In the data rows, the value 128 means zero.
Some points, one per row:
[ 99 167 102 109 140 143 154 184 163 135 164 172 149 153 141 188 138  94
 146 158 174  92 151 156 109 162 145 109 157 133 170 187]
[127 136 108 136 124 110 134 113 102 123 129 145 142 113 164 142  61 123
 109 156 145  76 153 149  96 102 160 168 102 168 163 139]
[116 160 136 123 151 115 182 131 132 133 105 125 117 148 112 130 126  47
 202 110 149 161 148 184 182 129 121 142 123 148 131 137]
[129 189 106 120 128 131 155  64 114  85 115 152 126  92 196 189  32 102
 100 131 148  81 134 178  69 131 114 189 150 223 169 151]
[133 129 121 151 119 127 101 127  82 146 122 133 117 128  91 120  94 142
  68 125 127 134 105 115 122 124 121 139 175 129 185 159]
[ 94  76 144 146 106  89 138   0 139 124 148 130 158 119 124  94 181 110
 166 112 131 157 112 121 171 175 144  96 106  84 176  56]
[135 129 139 159 130  69 113 120 128 127 110 160 139 105 142 121  87 152
 131 128 118 145 185  88 115 102 119 131 107 142 109 145]
[ 88  59 106 147 129 149 109 145 122  47  76  94 145 111 100  93 157 130
 135 117  95 168  78 147 125 127 130 123 122 145 113 119]
[144 191 110  94 130 118 199 135 145 119 122 153 187 138 167 138  61 105
  57 138 148 107 177 172 116 132 150 168 122 164 147 171]
[142 140 137 121 133 102  98 141 120 173 155  95 160 137 157 123 138 124
 149 122 137 116  82 189 165 170  84 108 148 108 127  76]
[150  61 156 141 144 144  48 124 131 115 152 175 110 175 116  89 166 184
 117 110  99 135  77 148 155 174 108  85  90  68 108  55]
[140 173 117 174 112 127  96 113 154 150 152 115 137 124 161 140  97 130
 146  96 158 101  95 181 134 126 116 142 215 126 153 157]
[112 178 140 129 126 120 118  73 153 135 150 110 111 120 124 139 146  80
  83 119 103 121 127 152 125 136 133 125 155  92 106 129]
[238  83 143  94 138 163 105 177 180 111 232  98 149 196 135  73 255 147
 169 132  89 186 153  98 198 156  86  51  92  75  55  77]
[ 97 195   0 122 162 118 131 200 158 114 130 148  73 136 206 211  76 106
 106 155 168 115 152 185 111 150 177 135 177 182 137 170]
[141 127 152 115  99 107  84 120 138 110 126 105 127 122 108 124 116 148
 128 122 133  92 208 166 150 106 132 115 136 139 147 108]
[114 127 135 138 140 138 185 153 145 156 130 147 123 135 129 154 113  92
 117 129 128 166 131 115 134 157 138 121 126 128 159 136]
[118  80 122 116 107 144 200 173 205 140 135 122 145 120 111  93 176  94
 164 128  99 160 125  78 131 113  83 112 125 110 102 127]
[149  98 140 152  97 119  93 113 143 143 101  87  97 130 119  97 135 113
 139 127 125 192 134  96 129  91  95  93 101   0 119 119]
[136 181 123 131  93 163 144 156 126 115 162 107 175  94 121 140  69 142
 109 158 108  91 158 168 136 107 124 155 144 167 151 161]
[ 95 118 125 142 117 175 166 135 114 142  94 146 124  97 108 161 112 125
 119 144 107 173 157  72 166  85 117 135 125 223  76 165]
[156  37 142 169 131 115  88 135  78 120 118 130 111 118  66  90 133 180
  86 129 120 132  47 101 119 144 104 107  94 102 105  90]
[134 136 134 144  57 105 156 121  94 115  86 121 132 114  63 138 119 104
 118 152 112 123 141 106 130 157 129 121 116 173 126 124]
[107 189 107 126  94 119 152 135 167 123 125 135 137 125 111 154  59 112
 135 134 166 106 131 160 110 105 170 165 168 178 146 155]
[105 149 114 145 142 137 137 114 139 121 110 168 130 147 187 144 137 100
 110 124 146  62 145 194  86 142 159 135 180 142 151 192]
[ 98 179 113  92  86 143 150 118  94 114 109 241 131 125 139 145  76 114
 130 184 200  98 148 160  97 123 187 161 163 133 111 167]
[105  52 139 141 119  98  29 124  98 107 182 174 135 191 127  82 181 169
 101 110 131 147 103 139 145 137 100 100  90 100 106  52]
Then 12 other points, each followed by its number:
[131 148  95 133 123  70 111 141  96 100 146 143 121 112  96 122  93 154
  93 116 139 109 135 147 117 117  92 142 136 124 145 120] 0
[ 96 173 112 113 196 116 105  93 106 111 103 149 127 115 135 154  12 103
  84 143 145  69 118 172  98 170 169 156 144 176 157 137] 1
[120 150 144 122  84 171 183 181 160 143 100 111 164 147 158 143 123 124
 188 152 113 199 149  58 133 115 101 104 117 202  76 146] 2
[124 110 110 128 161 119 164  86 108 107 105 142 117  77 117 147  69 134
 106 123 140  73 119 197  95 125 151 159 135 153 154 113] 3
[127 154 128 119 118 152 143 124 163 152 125 137 106 114 142 130 104 140
 137 112 138  97 111 160 121 144 108 134 128 139 124 125] 4
[135  71 126 120 207 132  85 120 136 125 108 123 111 135 124 108 122 168
 121 123  57 118 106  49 117  69 112 100 109  74 120 117] 5
[169  74 141 123 166 143  75 148 162 151 160  63 125 179 110  54 209 147
 137 124 133 136  98 122 152 157  93  84  73  85  99  96] 6
[175  80 124 138 132 134  78 202 176 157 167 125 154 213 142  82 246 134
 189 119 109 243 105  67 161 159  65  33 117  74  19 100] 7
[135  72 145 136 106 140 111 205 155 166 142  53 153 187 122  89 251 109
 172  85  42 225 116  34 181 153  60  76  92  77   9  76] 8
[130 125 138 126 102 121 164 141 151 142 108 134 119 150 157 120 130 107
 158  58  94 184 167 121 144 112 134 161 128 142 111 144] 9
[130 141 120 130 110 105 142 118 115 130 104 169 146 133 184 125 128 110
  82 118 139 122 148 157  78 119 142 140 179 133 120 116] 10
[150 155 122 132 143 146 159 127 172 145 145 113 107 104 145 158 147 105
 161 129 110 151 141 126 155 125 168 123 128 122 109 121] 11
Which two of these numbered points are nearest to each point below, looking only along the 3 directions in which the first points spread most? Their numbers follow each, nearest first.
[122 138  82 141 205 135 132 108  72 136 116 144 140 105  60 149  65 171
 106 110 129  94 133 170 112 117 133 143 139 223 153 137] > 3 0
[121 198 100 117 146 145 133  63 145  89 151 173 166  87 141 205   5 128
  90  94 193  36 178 210 100 151 136 176 145 184 190 170] > 1 3
[131 139 144 144  73 152 209 149 149 152  79 123 127 150 152 133 155 123
 200 146 126 210 102  71 112  96 107  95 122 142  91 100] > 2 9
[119 118 118 108 168 120 141 123  90 134 122 137 136 123 147 106 139 143
 134 158  94 140 196  90 162 127  77 121 115 166 120 134] > 9 11
[146  27 137 142  91 143 181 200 196 158 117  76 168 160  83  63 255 116
 203 140  48 255 131  16 192 117  78  50  60  92  54 121] > 8 7
[195  97 166 108 147  99  60 130 135 134 139 108 134 172 146  90 181 125
 149 111 122 142  52 127 142 163 123  79  89  10  80  80] > 6 5
[ 98 132 145 114 110 144 154 161 165 155 121 134 112 116 122  85 197 112
 183 137  94 205 146  89 175  84 136  71 105 108  84 122] > 2 9
[142 156 117 122 126 143 124  75 104  96 106 139  86  91 110 163  75 138
  91 122 139  66 126 176  64 101  99 184 109 178 155  89] > 3 1
[156 142 121 135 124 116 122 122 123  95 125 153 137 141 159 148  67 100
 108 120 130 100 133 163 132 115 141  90 119 149 187 142] > 10 4
[112 231  99 111 160 112 124  74 101  90  64 148 100  46 152 174  59 120
  64 116 167  47 130 187 102 100 176 136 190 187 171 170] > 1 3
[196  94 155 140 109 122 140 170 182 176 141  70 175 227 139  57 255 123
 225 132  88 213 104  83 202 138 117  44  84  29  53  78] > 7 8
[162  61 161 134  97 116 172 159 172 143 152  76 143 163 122  78 213 133
 165 132 101 248 137  59 191 138  57  47  82  88  83  89] > 8 7
[121  93 114 156 163 127 130 124  62 108  92  78 107 136 118  94 153 140
 123 174  94 170  51 106 112  68 119 106 132 121 105  38] > 5 0
[126 210 114 125 136 127 147 120 116 109 137 194  98  64 161 114  64 126
  91 158 189  74 158 168  94 103 159 178 184 183 184 190] > 1 3
[183 147 119 152 104 121 102 140 117 143 161 137 135 116 192 144 104 124
  92 125 151  63 119 255 118 145 150 142 146  71 163 136] > 10 4
[153 108 138 135 133   0  77 126 255 158 156  76 137 168 154  86 178 118
 137 124  88 145 103 133 184 168 101  71  73  67  90  75] > 6 7
[116 142 122 110 102 109 139  91  91  83  76 176 124  67 117  91   0 162
  79 144 114 114 117  77  56  85 162 154  92 149 156 148] > 3 0
[136 105 152 163 100 132 114 146 126 159 126 100 114  85 130 111 163 164
 108 104  89 154 104  95 131 151  95  89 103  97 103 108] > 5 6
[223 148 127 108 119 167 178 203 190 176 150 119  79 192 182 111 228 125
 193 152 119 188 179  99 157 163 118  66 127 106  58   0] > 7 6
[ 83 181 148  90 112 143 170 162 156 111 146 129 162 131 170 155 155  90
 190 130 166 145 139 155 139 120 156 155 165 154 133 145] > 11 4
[125 131 140 142 154  91 121 102  54 114  92 140 151  71  87 163  54 168
  97 157 145  54 108 151  44 133 140 174 116  96 187 136] > 3 1
[136 131 118  99 120 155 164 163 151 154 114 126 145 136 174 135  98  93
 169 106 119 148 162 131 172 126 143 129 165  91 106 148] > 11 9
Now 12 new points, numbered from 0 again:
[135 204 136 119 127 116 117 140 169 130 152 114 148 173 155 103  99 119
 102 116 154 101 112 159 113 126 125 127 193 112 124 120] 0
[106 189  97 115 134  98 210  61  91  72 218 160 102  43 110 170  20 109
  80 157 167  77 169 166  82 105 175 178 146 255 225 112] 1
[107 139 155  99 121 121 146 128 145 169 144  92 121 120 147 174 117 124
 139  91 144 116 136 160 107 143 156 164 157 126 143 139] 2
[135 111 114  97 148 110 104 122 137 148 141 146 141 127  99 145 147 105
 116 143 124 121 117 133 134 132 162 121 133 101 119 103] 3
[110 145 103 131 141 136 160 115 146 109 116 122 137 124 135 144 130 127
 110  97 115 135 139 129 103 149 153 165 154 165 101 150] 4
[119 157 108 116 119  98 185 126 156 139 137 172 154 136 167 146 123 108
 131 142 169 104  96 139  95 110 166 255 157 123 106 160] 5
[178 130 118 140 160 129 133 116 125 123  77 102 112 112 120 221  94 141
 167 182 117 172 118 117 108  74 113 148 135 177 157 115] 6
[157 161 112 119 117 144 153 124 136 124  94  90 127 135  82 158  71 119
 137 138 202  97 141 140 116  91 124 139 146 117 125 109] 7
[132 126 139 138 165 141 131 108 155 120 151 118  94 128 155 137 137 124
 129 123 141 119 105 153 129 142 129 109 152 138 116 135] 8
[120 167 142 130 142 149 125 105  98  97 168  86 144 134 156 130 147  88
 140 118 145 161 153 153 119 116 123 149 118  84 140 135] 9
[159  89 175 159 144 126  76  66 142 112 190 112 116 150 166 147 199 162
 144 106 118 149 113 135 155 141  82  71 101  71  88 151] 10
[150 169 120 105 115 127  95 106 170  47 161 159 120  65 145 163  59 100
 114 151 167  55 184 122  98 127 155 172  94 133 179 169] 11
The same question for these:
[123  78 117 113  96 109 147 108  89 165  98 156 131  63  88 103 152 145
 135 137 138 134 160  49 145  41  95 140  80 174 109 122] > 6 4
[109 152 149 109 147 140 190 107  77 111 115 146 131 133 133 118  98 133
 124 131 138 128 128 169 103  78 140 168 165  68 164 134] > 7 4
[121 153 126 113  95 159 150 128 105 135  92 146 105  85 128 125 120 135
 151 141 133  55 140  81 142  99  95 119 104 146 142 148] > 6 7
[ 91 189 102 190 146 116 130  89  73  98  68 153 108  40  89 199  12 149
  82 149 167 108 183 145  65  98 206 217 139 174 223 170] > 1 11
[147 139 126 100 127 126 117 135 133 115 143 143 117 117 142 140 111 111
 116 133 136 103 148 182 121 134 138 135 152 128 130 117] > 2 0
[ 86 162 126 121 143 108 124 101 108  96 140 121  98  96 134 180  65 240
  95 118 134  48 143 186  96 134 160 166 166 165 157 131] > 11 5
[112 128  98 119 140  87 120  58  74  93  43 203  97  50  99 213   0 146
  48 150 157   7 155 150  43 111 179 203 140 213 193 164] > 1 11
[ 95 192 125 142 127 102 145 108 106 125 119 166 110 130 115 168  59 125
  84 109 123 149  97 158 129 131 132 155 168 224 161 163] > 11 5
[114 123 108 113 128 143 151 141 122 142 126 116 164 153 148 143 142 114
 119 109 142 131 149 130 141 140 190 142 157 112 100 137] > 9 2
[144 124 119 143 153 111  67 128 112 105 133 129 143 112 168 136  96 136
 116 125 124 107 103 113 163 176 182 155 165 117 141 150] > 8 3
[104 165 106 115  48 150 164 153 138  94 132 106 160 125 153 118 144  92
 150 120 159 165 166 123 146 138 162 127 147 159 129 169] > 4 7
[130 142  92 130 135 111 132  86  83  67 100 153 100  49 119 143  56 192
  77 138 161 112 126 178  81 149 174 222 166 186 179 188] > 1 11
[108 202 138 106 131 121  88 140 170 125 157 135 156 137 157 159 129 101
 126 104 145 129  73 169 131 143 144 126 131 117 146 155] > 0 2
[100 169 126 126 115 123 152  82  51 118  91 143 119  52 106 155  71 155
 128 150 144 101 165  95  91  71 168 188 129 229 183 164] > 1 6
[169  26 164 126 143 139  79 181 156 134 124 102 116 200 118  93 255 162
 127  97 121 163  83  90 169 111  75  38  95  85 130  89] > 10 3
[114 146 136 128 134 159 148 127 137 127 107 160 152 113 156 139 138 114
 136 109 145 152 156  98 123 129 117 119 100 139 107 166] > 4 6
[119 148 138 100 123 133 143 130 131 155  94 155 157 117 133 140 102 108
 134 140 127 111 134 135 114 116 146 176 146 126 111 141] > 7 4
[106 151 133 142 138 139 146 117  77 100  95 134 148  83  89 147  64 141
  86 204 175  86 169 135 104  86 157 153 125 197 159 186] > 1 11
[ 99 179 111 105 109 132 165 140 147 117 145 130  77  82 180 166 146 100
 143 113 135  97 114 189 135 146 119 171 151 159 134 152] > 5 2
[104 171 116 147 139 111 215  94 152 137 132 162 152 125 155 162 134 103
 139 157 147 119 137 110 113 162 159 161 171 143  91 114] > 4 7
[143 102 120 128 102 135 111 112 111 133  94 128 123 133 180  99 152 147
 162 114 117 154 129 103 141 113 108 117 121 115 115 119] > 3 9
[143 126 141 163 152 116 138 115 157 148 134 143 163 130 141 145 142 105
 128 145 125 107 126 132 136 124 125 129 134 141 152 140] > 9 8
